Rotation paths and how fast each direction turns (degrees per step)
Each turn is a multiple of 5 degrees from 10 to 175, or 0.
Each row of a path follows its step; steps can be skipped.
Rotation 1:
step 0: [ 0.24  1.12  1.17 -1.93  0.29  2.73  0.67 -2.03 -0.67  2.75 -0.63 -0.51
 -0.73  0.71 -2.24 -0.57  1.08 -1.34  0.56 -0.94  0.39  0.69  1.80 -0.99
  2.79  0.64 -0.93  2.96  1.50  1.13  1.81 -0.74 -2.81  0.80 -0.60  0.34
  0.00 -2.68 -1.59]
step 3: [-1.24  2.15  2.76  1.61 -0.15  4.04  1.66  0.27 -1.32  2.40  0.87 -0.57
 -0.67  0.05 -2.96 -0.97 -0.74 -1.95 -0.49 -0.99  0.34  0.09 -0.69 -1.49
 -0.64 -1.69 -0.84 -0.87  0.44 -0.37 -1.49 -1.21 -1.07  1.28 -1.82 -1.78
 -2.09  0.55  0.31]
step 5: [ 0.94  0.89 -1.19  1.05  0.90  0.57 -0.31  2.08 -1.34  1.67  1.21  1.52
  0.70  0.98  0.13 -0.93  1.70 -1.17 -0.82  1.54  3.57 -2.67  1.10  0.88
  3.56 -0.29 -1.54  1.35 -1.51  0.08 -1.18 -0.68 -1.22  0.00 -0.08 -1.73
 -3.15 -0.54 -0.23]
step 11: [-1.38 -2.32  0.05  1.33 -2.76  0.36  1.61 -0.57 -0.31  0.63 -2.65  0.21
 -0.37  2.49 -0.87 -0.99 -1.02 -2.43 -2.89 -0.91  0.48  1.61  1.62 -1.12
  1.19  0.00 -0.59  1.26  0.01 -1.41 -2.98 -1.00 -1.93  1.85  0.56  0.54
 -1.94  1.31  0.12]
step 12: [ 0.21 -2.48  0.29  0.05 -0.49  0.62 -1.21 -2.03 -0.22  1.80 -0.63 -0.62
  0.78  2.92  1.13 -0.44  0.46 -0.46  0.07 -0.82  1.27 -0.25  0.36  1.43
  2.48 -1.80  0.71  4.68  0.29  0.16 -2.51 -3.04 -0.20  1.93  0.32  0.47
 -0.81  0.19  1.32]
step 14: [-2.45 -1.23  1.70 -2.42  0.98  1.62  1.82  1.14 -1.29  0.48 -1.94 -0.87
 -1.63  2.38  1.37 -2.80  0.72  0.94 -0.97 -0.36 -3.09 -0.53 -0.03  1.16
  1.30 -0.55 -1.01 -0.48  2.02 -1.03 -2.11  0.08 -0.39  0.17  1.27  0.66
 -2.47 -1.00 -0.08]
step 19: [-1.07  1.21  0.76 -1.04 -1.14  1.50  0.04 -0.68  0.41 -0.19  1.10 -1.34
 -1.21 -0.82 -0.82 -2.52 -0.82 -0.20 -1.26 -1.29 -0.41 -1.13  2.56 -1.94
  1.83 -2.23 -0.30  3.87 -0.02 -3.77  0.13 -2.10 -0.50  1.08 -2.04  0.35
 -1.25 -0.09 -1.43]
step 21: [ 1.73  0.40 -0.23  0.66  1.43  1.02  1.80  1.41 -1.59  3.06  0.13  1.05
 -2.90 -1.35 -0.73 -1.57  0.31  1.42 -0.61  0.22 -0.52 -0.24 -3.46 -1.74
  1.26  0.64 -1.88  0.91  0.86 -1.89 -0.89 -0.75 -0.16  1.11 -0.39 -1.14
 -4.00  0.17  0.60]
Directions:
[ 0.62 -0.22  0.20 -0.14 -0.29 -0.36 -0.69 -0.07 -0.23 -0.18  0.46  0.42
  0.26 -1.03 -0.14 -0.36  0.68 -0.49  0.36 -0.08  1.35 -0.15  0.02 -0.05
 -0.07 -0.46  0.01  0.68  0.10  0.01 -0.90 -0.38  0.36 -0.26  0.65  1.41
  0.36 -0.73 -0.55] : 95
[ 0.03  1.24 -0.34  0.13 -0.11  0.17 -0.01 -0.81 -0.11  0.27 -0.98  0.71
  0.28 -0.62 -0.07  0.61  1.37 -0.63  0.53  0.11 -0.44 -0.22  0.30 -0.65
 -0.03 -0.72 -0.13 -0.23  0.31  0.15  0.95  0.31  0.44 -0.25  0.49  0.02
 -0.27  0.58  0.39] : 10
[-0.75 -0.61  0.52  0.53 -0.07 -0.34 -0.68 -0.03  0.05 -0.09 -0.35 -0.01
 -0.85  0.05 -0.06 -0.42  0.25  0.72  0.11  0.85 -0.02 -0.55  0.21  0.23
  0.15  0.06  0.07  1.10  1.37 -0.58  0.17  0.89  0.47 -0.46 -0.44  0.22
  0.14  1.00 -0.22] : 145
[-0.08 -0.69  0.28 -0.05 -0.01  0.06  0.90 -0.56  0.23  0.33  0.92 -0.20
 -0.33 -0.63  0.18 -0.17  0.46 -0.30 -0.13  0.28  0.21  0.81 -0.04 -0.48
 -0.46  0.04 -0.42  0.61 -0.42 -0.26  0.51 -0.28 -0.40  1.51  0.02  0.50
  0.25  1.36  0.51] : 40
[-0.23  0.37 -0.12  0.60 -0.20  0.43 -0.46  0.16 -0.08 -0.09 -0.29 -0.14
 -0.47  0.18 -0.13 -0.43  0.07  0.52 -0.46 -0.16 -0.34 -0.33 -1.00 -0.48
  0.43  0.40 -0.33  0.84 -1.28  1.74 -0.33 -0.04  0.30 -0.16  0.70  0.39
 -0.12  0.72 -0.06] : 115
[ 0.17  0.14 -0.57  0.47 -0.82 -0.07  0.36 -0.09 -0.29 -0.13  0.34 -0.23
  0.11  0.24 -1.33 -0.63  0.23 -0.60 -0.49  0.33  0.57  0.36 -0.83 -0.56
 -0.42  0.57 -0.75  0.18  0.66  0.08  0.45  1.17  0.01  0.23 -0.12 -0.54
 -0.55 -0.95 -0.14] : 140
Rotation 2:
step 1: [ 0.15 -0.30 -1.91 -2.12  1.43  0.53 -0.69  1.73  0.36 -1.06 -0.35 -0.09
  0.99 -1.58 -0.92  1.48  1.74  4.16 -0.53 -1.57  1.58 -3.92  2.60 -1.75
 -0.04  1.82 -1.63  1.35 -0.49  0.08  1.93 -2.26  0.86  2.74 -0.58  1.81
 -3.11  0.26 -0.46]
step 9: [-0.50 -1.22  0.79 -1.56 -0.65 -2.27 -1.83  1.60 -2.14 -0.65  0.64  0.16
  0.80 -1.42 -1.92 -3.68 -0.66  3.79 -2.35  0.53 -0.41  0.19 -0.13  3.18
  0.26  2.95 -0.12  0.82  2.53  0.57  2.03 -0.91  1.75 -1.54 -1.83  0.22
  2.93  0.12  1.79]
step 13: [-0.71  0.45  0.38  1.84  0.02  0.58  0.55  2.30  2.37 -2.18  2.16  1.31
 -1.71  0.19  0.96  0.27 -2.36  0.04 -1.58 -1.23 -0.33 -3.15 -0.08  0.65
 -0.56 -0.75  1.28  0.25 -0.05 -1.05  3.64 -0.36  3.72  2.06 -0.36  2.23
 -0.12  0.74 -4.62]
step 15: [ 1.03  1.17 -2.26  0.14  0.14 -1.73 -1.56 -0.72 -1.96 -1.05  1.98 -1.26
  0.23 -1.63 -2.53 -0.85 -0.63  2.79 -0.88  1.07 -0.39  2.62  1.84  2.83
 -1.13  1.50  0.79  0.72  3.23  1.12  0.17 -4.73  0.27 -1.20 -1.58  1.29
 -0.30 -1.52  1.91]
step 16: [ 1.41 -1.54 -0.19 -0.94 -1.92 -3.03  0.43  1.04  3.29 -1.80  1.79 -1.46
  1.22 -0.21  0.81  1.91  0.31  1.50  0.06 -1.62  0.22 -0.66 -0.08  0.66
 -1.51 -1.42 -0.80  3.03  0.84 -1.12  0.72  0.71  0.76 -0.28  0.60  2.61
 -0.39  1.97 -5.84]
step 17: [ 0.33 -3.00  0.98  2.76 -0.57 -1.02 -1.54 -1.72  0.96  1.14  3.20  0.62
  1.25 -0.86  1.38 -1.08  1.88  2.87 -0.63  0.50  1.01 -0.97  1.00 -1.60
  0.44  0.16 -1.46 -3.34 -2.11 -0.25  2.77  0.65 -0.46  2.31  2.25 -2.29
  2.51  1.15  1.62]
step 21: [ 1.27  1.72 -1.74  0.70  0.04  0.77  0.08 -2.02  0.09 -0.96  4.98 -2.25
  0.08 -0.93 -2.60 -1.44 -0.37  2.23 -0.28  1.75 -2.36  0.98 -1.65  1.29
 -0.87 -3.32  1.94  1.95  1.93  0.88  1.18 -2.84  1.68  0.03  0.90  1.23
  0.20 -0.90  1.79]
step 23: [-2.15 -1.64 -0.05  1.67 -1.13 -0.65 -0.99 -1.21  0.48  1.32  1.20  0.15
  1.27  0.39 -0.88  0.37 -1.17  3.41  0.22 -0.48  1.10 -1.49  5.70  0.40
 -1.15  1.91 -2.27 -2.21 -1.09  1.19  2.39  0.12 -1.08  3.89 -0.72 -1.59
  0.47  0.74  0.76]
Directions:
[ 1.44  0.42  0.17 -0.20 -0.60  0.25 -1.32  0.11 -0.47 -0.37 -0.34  0.09
  0.24  0.46  0.34  0.06 -0.40 -0.60  0.14  0.10 -0.36 -1.08 -0.31 -0.03
 -0.24  0.26 -0.89  0.37  0.28 -0.07  0.54 -0.09  0.54 -0.26  0.48  0.84
 -0.84 -0.12 -0.23] : 120
[-0.15  0.60 -0.54  0.11  0.03 -0.02 -1.02  0.20  0.34  1.03  0.26 -0.95
  0.82  0.09 -0.64  0.26  0.24 -0.79  0.23  0.06 -0.33  0.03 -0.51 -0.05
  0.55  0.37  0.36  0.23  0.00  0.49 -0.23 -1.04  0.65 -0.36  0.43 -0.89
  0.87 -0.26  0.55] : 115
[-0.19  0.56  0.55  0.65 -0.13 -0.43  0.75 -1.31 -0.33 -0.40  0.68  0.29
 -0.33  0.06  0.25  1.06 -0.04 -0.57 -0.12 -0.43  0.28  0.22  0.59  0.19
  0.01  1.32 -0.46  0.33  0.05  0.28 -0.01 -0.57  0.12 -0.79  0.64  0.19
  0.40  0.60 -0.20] : 40
[-0.19  0.52 -0.23  0.32 -0.42  0.00  0.18  0.13 -0.07 -0.29 -0.89  0.57
  0.27  1.23 -0.23  0.26 -0.65 -0.06  0.14  0.61  0.93 -0.38  0.30  0.03
  0.46 -0.57  0.00 -0.46  0.11 -0.75  0.10 -0.31  0.63  0.55 -0.39  0.28
  1.18  1.12  0.59] : 70
[ 0.76  0.09 -0.28 -0.19  0.30 -0.12  0.32  0.04  0.36  0.23  0.29  0.83
  0.17 -0.07 -0.72  0.28 -0.41 -0.40 -0.61  0.36  0.31 -0.23  0.50 -1.38
  1.06 -0.31  0.89  1.05  0.18  0.14  0.42  0.12 -0.44 -0.32 -0.19  0.33
  0.27 -0.52 -1.04] : 125
Rotation 3:
step 2: [ 0.56 -1.14  0.72  1.00 -0.47 -5.10  0.59 -0.23 -3.59 -0.37  1.47 -1.11
 -0.32  1.33  1.53 -0.26 -0.18 -1.95  0.10 -2.09 -0.38 -0.85 -1.08 -0.84
  2.67  0.66  0.70 -1.61 -0.57  0.78  0.48  1.55 -0.82 -0.84 -1.14 -5.14
  1.93 -1.40 -0.08]
step 4: [ 0.74  2.66 -1.23  1.91  0.35 -2.72 -0.74 -1.40 -2.05 -0.11 -2.98 -1.45
 -0.78 -0.82  0.92  2.38  0.68  4.71  1.25  0.61 -0.96 -0.86 -0.13  0.32
 -1.08  2.54  1.73  0.96  3.00  1.66 -1.48 -1.10 -0.85 -1.78  1.38 -1.84
 -0.60  0.25 -1.40]
step 10: [-0.13  1.53  0.77  2.43  1.53 -2.72  1.68 -0.67 -2.19 -0.56  0.50 -2.68
 -1.91 -0.30 -0.89 -0.11  0.86  2.67  0.03 -0.86  0.71  0.04  0.20  0.15
  4.32  0.53  3.19  0.76  0.55  1.88  0.57  3.67 -1.13 -0.28 -1.49 -3.03
  0.25 -0.10  1.15]
step 13: [ 0.30  2.13 -0.69  1.47  1.50 -1.11  2.84 -0.43 -2.45  0.45 -1.91 -1.68
  0.05  0.70 -1.18  0.74 -0.29  3.26  2.86  1.42 -0.33  0.06 -0.67  1.03
 -0.64  1.71  0.57  2.97  1.07 -0.15 -1.47  0.91 -2.58 -3.19  0.73 -3.33
 -1.23 -1.03  2.21]
step 15: [-1.40  0.23  1.04 -2.10 -0.15 -0.19  0.38 -1.06 -2.42  2.36  0.76  0.21
 -0.71 -1.04 -1.39  2.29  0.91  2.01  0.72  0.02  1.73  0.09 -2.39 -1.23
 -1.08 -4.11  2.30 -1.50 -0.43  4.27 -0.26 -1.06  2.62 -1.47  1.91 -2.21
 -0.45  0.05  0.85]
step 17: [-0.23  3.03  2.01 -0.66 -1.24 -0.52  0.20 -2.33 -2.01  0.23  1.48  0.16
  0.96  1.19  1.81 -3.24 -1.09 -0.88  0.55  1.68 -1.44 -0.38 -1.55  0.43
  1.64  0.99 -0.46 -1.75  0.02  0.32 -1.25  2.85  2.54 -2.82  1.49 -3.19
  0.07 -1.47 -2.91]
step 19: [-0.70  0.26  1.22  0.34  0.14 -1.24 -1.02 -1.42 -0.79 -0.54 -0.58 -2.86
 -1.45 -0.89  0.09  1.74  1.50  5.26 -0.12  1.92 -0.80  1.62  0.48 -1.84
  4.97  0.26  0.81 -0.43  1.13  0.45 -1.55  2.04 -1.34 -0.35 -0.36 -1.19
  0.82 -2.64  1.44]
step 20: [ 0.94 -0.06 -0.23 -0.37 -2.16 -0.04 -1.04 -0.71 -4.63 -0.37 -0.75 -0.45
  0.27 -2.24  3.36 -0.82 -2.69  1.83  0.10 -0.49 -0.91 -1.40  0.52  0.77
  1.76  1.20 -0.53 -2.19  1.08  1.04 -1.60 -1.39  0.73 -1.82  1.78 -3.17
  2.43 -2.70 -1.23]
Directions:
[ 1.35  0.02 -0.14  0.27  0.49 -0.16  0.48 -0.10 -0.41 -0.51  0.13  1.35
  0.43  0.38  0.60 -0.18  0.03 -0.43 -0.39  0.30 -1.59 -0.53  0.43 -0.22
  0.44  0.01 -0.05 -0.03 -0.29  0.23 -0.52 -0.04  0.45 -0.12 -0.48 -0.19
  0.65 -0.66  0.05] : 120
[ 0.01  0.26  0.87 -0.12 -0.48  1.14 -0.70  0.03  0.26 -0.70  0.34 -0.39
  0.03 -0.09 -0.12  0.06 -0.82  0.59  0.05 -0.37 -0.47  0.27  0.68  0.12
  0.04 -0.56 -0.33 -0.41 -0.97 -0.42 -0.42  0.33  0.33 -0.92  0.83  0.23
  0.20 -0.53  1.09] : 10
[-0.02 -0.37  0.13 -1.50  0.32 -0.26 -0.94  0.43 -0.46  0.66  0.70 -0.35
  0.82  0.58 -0.28 -0.27 -0.34  0.27 -0.05 -0.15 -0.12 -0.73 -0.18 -0.47
  0.81  0.37 -0.02  1.03  0.03 -0.62 -0.84  0.03 -0.25 -0.09 -0.37  0.59
 -0.43 -0.14 -0.19] : 130
[ 0.17  0.51 -0.13  0.37 -0.10 -0.69  0.26  0.69 -0.86 -0.42  0.38  0.36
  0.11 -0.46 -0.84 -0.15 -0.58  0.06 -0.11 -1.21  0.62 -1.21 -0.01 -0.01
 -0.34 -0.31  1.13  0.09 -0.05 -0.20  0.08 -0.33  0.40 -0.25 -0.10 -0.55
  0.25  0.81  0.80] : 135
[-0.40 -0.15 -1.38 -0.66 -0.13 -0.09  0.36 -0.34 -0.13  0.16 -0.14  0.01
 -0.27  0.88 -0.16  0.29  0.01 -0.16  0.60 -0.92  0.17 -0.44 -0.26  0.17
 -0.29 -0.73 -0.47 -0.44 -0.30  0.41 -0.11  0.25  1.42  0.76  0.20  0.71
 -0.21 -0.93  0.25] : 120
[-0.17 -0.18 -0.03  0.39  0.09 -0.18  0.04  0.37 -0.38  0.04 -0.60 -0.23
  0.47 -0.20  0.52  0.80  0.07 -1.05 -0.74 -0.03  0.41 -0.33  0.45  0.40
  1.28  0.14  0.05  0.34  0.71 -0.30  0.07  0.66 -0.04  0.52  1.69  0.16
  0.20 -0.27  0.60] : 40
[-0.26 -0.73 -1.20  0.36  0.29  0.24 -0.47 -0.67 -0.40  0.08 -0.46 -0.90
  0.28 -0.63  0.62 -0.07  0.04  0.45  0.06  0.12 -0.37 -0.67  0.29  0.21
 -0.72  0.14 -0.09 -0.43  1.08 -0.63 -0.28 -0.09 -0.46 -0.54 -0.78  0.18
  0.64 -0.18  0.96] : 45
[-0.74  0.69 -0.51  0.36  0.83 -0.09 -0.02  0.01  0.81 -1.14  0.18  0.29
  0.95  0.70  0.20  0.11 -0.11  1.57  0.15  0.13  0.11 -0.11  0.22  0.04
  0.30  0.58  0.45  0.39  0.11  0.56  0.57 -0.01 -0.41  0.60  0.09 -0.15
 -0.40 -0.46  0.49] : 120
Rotation 4:
step 0: [ 2.34 -2.66 -2.80  1.17 -1.50  2.00 -1.12  0.07  2.86  2.06 -0.88  1.34
 -1.01  2.39  1.43 -2.05 -2.28  0.29 -0.01  1.03  0.45  3.45  0.90  0.02
  0.71  2.80 -1.94  0.44  0.43  1.20  3.07 -0.97  2.64 -0.03 -0.55 -2.23
  0.75 -1.07  0.58]
step 2: [ 1.66 -0.09 -1.22 -1.87 -3.01 -0.71  1.01 -0.53  0.47  3.07 -0.76  1.51
  0.22 -3.54 -0.46 -1.30 -0.10 -1.60  0.41 -1.95 -2.98  0.96 -0.95 -1.48
  1.58  2.02 -3.49  1.32 -0.27  3.06 -1.25 -0.98  0.74 -1.69  0.20 -2.31
 -1.03  0.62  2.64]
step 5: [ 1.94  0.32 -2.17 -1.51  0.26 -0.38  0.30 -1.49  2.12  1.75 -0.37  0.36
 -0.48 -0.11  3.15 -0.35 -1.43 -0.93 -2.81  1.83 -2.86  2.35  0.12 -2.59
  0.28  0.46 -1.37  1.12 -0.91 -2.56  2.25 -1.64 -3.87 -0.29 -0.16 -1.86
 -3.31 -0.18  0.03]
step 7: [-0.18  1.09 -0.14 -2.15  0.36 -0.19 -0.14  0.44 -0.52  4.56 -5.13  1.29
  0.87  2.84 -1.83 -0.22  1.88 -1.65  0.83  1.73 -3.82  1.98 -0.11 -0.90
  3.44 -0.58 -0.97 -0.19  1.37 -0.06  0.86  0.44 -1.29  0.27 -0.39 -0.77
  0.20  0.17  0.87]
step 8: [ 0.77  2.33 -1.60 -0.47 -0.44 -0.28  0.71 -0.54  2.46  0.71 -3.96  2.17
  1.45 -0.71 -3.07 -1.78  0.27  0.75  0.43 -0.20  0.07  3.53  0.62  0.38
  0.57  0.20 -3.32  0.89  1.89 -0.95  2.36  3.48 -0.84 -0.85  0.50 -1.69
 -1.94 -2.06  0.93]
step 12: [ 2.06  0.73 -0.88  0.80  0.69 -1.50 -0.34 -2.21 -1.65  2.49 -0.85  1.72
  2.45  1.45 -2.75  1.35 -0.97 -2.33  2.14  1.28 -0.88  2.07 -1.67  0.13
 -3.30  2.51 -1.19 -0.12  1.57  0.36  1.52  0.51 -0.98  2.99  1.71  0.86
 -2.53  2.16  1.20]
step 17: [ 0.08  2.47  0.57  0.73 -1.08 -2.14 -2.21  0.19 -0.87  1.03  0.36  0.32
  1.18  0.02 -0.52 -3.54 -1.48 -2.79  1.30 -0.58 -1.35 -1.04 -1.17  1.93
  0.47  1.02  2.67  0.91  1.38  3.72  4.42 -0.10 -2.24  0.50 -0.56 -0.31
 -3.21 -1.27 -0.83]
step 19: [-0.43  1.27 -2.55  1.95 -3.69 -0.38 -0.35  3.20 -1.36  0.42 -0.83  0.95
  1.60  1.51 -2.56 -2.83 -1.00 -0.81  3.26 -1.67  2.25  0.55  0.92 -1.30
 -1.29 -2.20 -1.76  1.11 -0.99 -0.24  4.08  1.43 -0.38 -1.12  0.16  1.37
  0.70 -0.02  0.38]
Directions:
[ 0.30  0.00 -0.23  0.55 -0.33  0.62  0.76 -0.20  0.26  0.55 -0.51  0.36
  0.15 -0.25  0.83  0.05  0.57  0.46 -0.68 -0.82 -1.13  1.02  0.01  0.63
  0.15  0.93 -0.38 -0.84 -0.23 -0.46 -0.57 -0.56  0.21 -0.19 -0.49 -0.35
  0.33  0.00 -0.42] : 10
[-0.43  0.79  0.12 -1.25 -0.80  0.10  0.09  0.26 -0.04 -0.24  0.86 -0.63
 -0.35  0.05 -0.53 -0.82  0.22 -0.17  0.18  0.28 -0.55  0.09  0.58  0.29
  0.43  0.66  0.48 -0.05  1.24 -1.25  0.12 -0.18  0.31  0.05 -0.56  0.07
  0.10  0.24 -0.12] : 115
[ 0.48 -1.03  0.48 -0.64  0.08  0.09 -0.25  0.23 -0.51  0.27 -0.17  0.26
 -0.48  0.91 -0.60  0.43  0.00  0.20  0.57  0.06 -0.83  0.07  0.06  0.51
  0.08 -0.62 -0.08 -0.55 -0.28 -0.09  0.66  0.54  0.56 -0.98 -0.27  0.34
  1.40 -0.68  0.07] : 95
[ 0.73 -0.15  0.30  0.02 -0.55 -0.03  0.33 -0.68 -0.19 -0.53 -0.11 -0.24
  0.85 -0.84 -0.34  0.75  0.18  0.47  0.02  0.27  0.63  0.33 -1.06  0.61
 -0.05  0.89 -0.12  0.70  0.29 -0.78  0.20  0.42  0.01  0.05  0.28  0.97
  0.22 -0.77  0.80] : 170
[-0.36  0.14 -0.13 -0.33  0.22  0.98 -0.73 -0.68 -0.50 -0.13 -0.57 -0.08
  1.31 -0.30  0.13  0.02 -0.83  0.35  0.42  0.43  0.41  1.28  1.33  0.33
 -0.05 -0.39  0.28 -0.39  0.13  0.20  0.10  0.13  0.25  0.40  0.20 -0.11
  0.41  0.57  0.16] : 90
[-0.40  0.51  0.37  0.23 -0.16 -0.62  1.08  0.12 -0.12  0.45 -0.35 -0.39
  1.17  0.08  0.74  0.10 -0.17 -0.21  0.28  0.34 -0.07  0.15  0.46 -0.86
  0.28 -0.55  0.20  0.80  0.07 -0.40 -0.06  0.38 -0.74 -1.30 -0.53 -0.09
  0.36 -0.65 -0.69] : 25
[ 0.19 -0.70 -1.11 -0.76 -0.15  0.46  0.56 -0.58  0.58  0.54 -0.70 -0.02
 -0.76 -0.40  0.56  0.53  0.07 -0.12  0.00  0.83 -0.16 -0.33  0.36 -0.87
  0.16  0.20  0.56 -0.01  0.76  0.19 -0.36  0.61  0.66 -0.21  0.40 -0.58
 -0.35 -0.53  0.75] : 10
